Each path below is one point turned by a fixed rotation once a step. After each direction that follows a path, write how fast that rotation turns it, in degrees each step (0 if it stays still).
Each turn is a multiple of 5 degrees from 10 to 175, or 0.
Each row of a path follows its step; steps can be skipped.
Path 1:
step 4: [ 23  33 -37  22 -25  -6 -26 -35 -10 -14  22  17   0  -6   9 -15   6 -26
 -14  42   9  -5 -25  -8 -24  35   1   4  60  -7 -48  31 -11 -14   4  20
  23 -23 -23 -32  -9   1   7   4  17  12 -14  10]
step 11: [-12 -14  -2  -6 -41 -32 -16   9  20   1 -48   6  14  -4  35 -38 -43  12
  34 -13  22 -38  -8   8 -28  12   8  26   4  19   4 -16 -11  23 -24  47
  20 -14   3  -7 -18   6  -2  35  35   4 -11 -19]
step 17: [ -6   8  -7 -13 -42   3   9 -10   1  33   1  47  -6   5  -5 -22   8  35
 -22   3 -16 -14  10 -25  -6  27 -24  -4  -7 -26 -16 -38 -19  -5  19 -47
   7  -4  21 -28 -11   3   6  65  -1   9  23  43]
step 18: [-14 -35   4   6  -5  -9 -10 -24  14  -9  13 -12 -34 -43  15  20 -44  34
 -50 -17 -35 -25   9   4  -6  54   3  14  28   6 -17 -49 -17  -2  23  -2
 -28   2   3  18   2 -17   9   1  -5   4  -5 -20]
step 25: [ 40  -6 -38  34 -39 -11  22  16   3 -16 -15  18 -40  19  -1 -13   9  40
 -39  -1  11  13   3  -1  17  29 -13  19 -43   4   8 -14 -12 -13  14 -18
  27  42  18  -7   2  27   6  28  -9  30  23 -11]
step 27: [-52 -35   4 -16  -6 -27  -9 -16   7  13   8  -1   0 -15  22 -12 -29   3
 -15   7  11 -20 -43 -30 -21  31  29  14  69  21 -28  -4 -18   5  -1  47
 -18  -8   1 -12   6 -27  10 -25   4  24  -9   9]
step 30: [  0 -36 -34  37  19  33  13 -25  17 -16  22   5 -24 -25 -33 -24   1 -11
   8  42  21  21  -1  12   8  40   4 -11  22  13 -38 -24  36  -1   6  13
 -17 -44  10 -11   2  16 -13  25  17  15  -5  30]
step 32: [-41   7 -15 -16 -10  -3 -33  23   1  -4  -6 -15   6  40   2   1 -14  -1
  -8  -4  29  11   2 -28  31  27  -9 -35   6  36  22   1 -42   4  21 -34
  31  32  16  23 -13 -36  30  -5 -18 -38   8 -15]
[ 11  -6  -7  -5  -7  13   4  -7   2 -11  -1 -11   5  -2   9  -2 -12  -2
  -3   2  -7   4   6  -2   1  -9  -6   3   1   3  -8 -16  -4   8  -3  -4
   0  -6   2  11   7  14   3  -1  14   2  11 -10] -> 95
[  5  -7  -1  -4  16   9  -5   3  -5   1 -17   9   3   3  -1  -5 -12  -3
  -3   3  -3  -2   2  -9 -12   9  -8 -10  -1 -10  -7   6  -4   9  -6   3
  -1   4  13  -3   5  -2  -4   6  10  -9 -13   8] -> 115
[  0  -5   5  -2  -2  -2  -4 -10  -6 -10   1   0  -3   8  -4  -9  15  -1
   5   9  -1   2  -3  -4   7 -12   0 -12  -1  -6   2  -3   2   9  -1 -12
   3  -7  21  -4 -10 -11   0 -14  -1   9  -7  -7] -> 110
[ -4  15   6   1   2   6  -1   9   4  -4  -4  -8  -3 -13  -2  11  -6   0
  -1   9 -11 -11   5   6   0   2   2  -7   9 -11   2  -9  14   5  -6   1
  18  12   1   3   1  -9   5  -7  -5  -3   2  -4] -> 135
[ -4  -2  -6 -10   7   0 -14 -10   7   5  11  -6   8  12  -4   2   1   4
 -10   1  -9  -7   1   1   3   9   1 -14   0   1   2  -4   1   1  16  -1
   1  -8 -16  11   0  -9  -6  -2   7  -8  -7  -4] -> 125
[ -6   5   1   8  -2 -11   8  18  -6   7  -2  -6   1   7  -3  -2   0 -14
 -17  -5  -5  10   3 -11   5   4   7  -8  -8   2 -10 -12   8   7   0  -5
  -5  -2   5   6  -8   4  -2  10  -7  -4   2  -4] -> 45
Path 2:
step 5: [ 28 -32  36 -14 -36 -52  -8   7 -16  14 -31 -13 -29 -11  -6  12   2 -60
  34 -21 -10  22 -20  -1 -30  -4   5 -18 -20 -18  -3  -7  39  -7 -33  11
 -13  16  36  15 -27   9   5  22   5 -10  -1 -45]
step 10: [ 19 -31  26   6   2  27  -2  17  -9  21   8  18  11 -49 -12  51  14 -27
 -37   5 -21  27 -32   9  15 -25  30  13  21  23   3 -19  26 -40 -31 -10
   1  -1  13  -7  33 -35  24  50   9  -1   5 -16]
step 13: [ 13  -6  36 -45  -4   8   4 -45  47  17 -12 -11   8  11  -9  26  26  15
  -8 -35 -27 -13  25   4  29  28  -9  45  28  20 -32   2  36 -19 -20   9
 -15  41 -10  -2 -36   6  -5  12 -11 -20  17 -27]
step 15: [ -6  18  -8  -5 -17 -18  -2  36 -18  10 -25  14  13 -41 -22  20   8  -2
  52  29  24  60  27 -23  13 -24 -32  11  35 -17  17   5   8 -18 -32 -28
  -3  -2  22 -30  34   9  -7  17 -24  30 -20 -28]
step 19: [ 14   1  17 -52  -8 -28  18  26  -6  79 -12  -2  37 -32 -17  22  19  26
   5  -3 -35   3  26 -30 -24 -22  10  28   4 -10 -20 -29 -27  -8 -30 -10
   8  -7 -11   4  15 -19 -14  -7   5 -24  17 -35]
step 24: [ 12  45 -17 -32  -2 -25  -3 -14  17  14 -13  12 -21 -24   2  34  12 -17
  12   5  24  18 -19  50 -54 -26 -12  15  -1  19   0 -24  33  40 -50  -8
 -21 -26  24  -6  24 -15 -35   7  -5  -7   5 -24]
step 28: [ 13   1 -10  28 -13  -1 -20  27   1  45   3  15  22 -34 -18  41 -12 -26
  27  21   2  14 -31 -34  18 -47   5  31  -1   4  28 -30  15 -12 -39  12
 -43 -25 -15 -32  12  13 -21  21 -17  28  24   9]
step 31: [ 53 -22   4 -24 -37  -8  -2 -38   7  15 -12   5 -39  -6 -12  37  14  16
  19 -16 -26  19  29  16  -7  23   1 -15   4 -30   0 -27  52  30 -42 -21
 -28  11 -11  -8 -28  20 -21 -17 -26   0  38 -11]
[ -5  -7 -12   5  -1  12  -1  -6  -8   6   8   0  -9   4 -12   2   3  -5
   3   7   3  -9   2  -4 -14   5   2   5 -13  -3   7  -9  -1  12   1   7
 -13  -8  -2  -2  -1   3   0 -13  -2   9  15   2] -> 10
[ -1   2  -9  -4  10 -12   9 -10  -9 -12  -7   4 -11   0  11   5   6  -2
  -8  -5   1   3  -2   4   7 -10   7 -10  -1   2   2  -9  13  -3  -5   8
  -8   0  -1  -3   3  -6  -8 -11   1  13 -11   7] -> 110
[-12 -12   0  14   1   0   4  -2  -6   0  -3   4  -3   0   5   2 -15   8
  13  -1 -18   1   2  11   3   2   7   8  -8   4   5   6   0   4  -3   9
   0   9  -1  -6   7   7 -11   4  -7 -13  -5   7] -> 70
[ -4  -2   3  -3   5 -13   0   1   8   5   3  -4   2   6   9  -2  14  -2
  17   1  -4 -13   7 -12   6  -6   1   9   4   7 -15   7  -7  -6   4   9
   0   9  -1   5  -1   4  -4 -12 -10  10   8   1] -> 55
[ -9  -4   2 -10   6   8  -3  -3  -5 -19   8  -5  -4   2  -3   6   2   3
   5  -6   2 -11  -3   4 -10  -8   7   9  -3   0   3   1  -5 -11  -2   4
   6   9   0  12  -1   0   0  13  22   4  -1  -4] -> 115
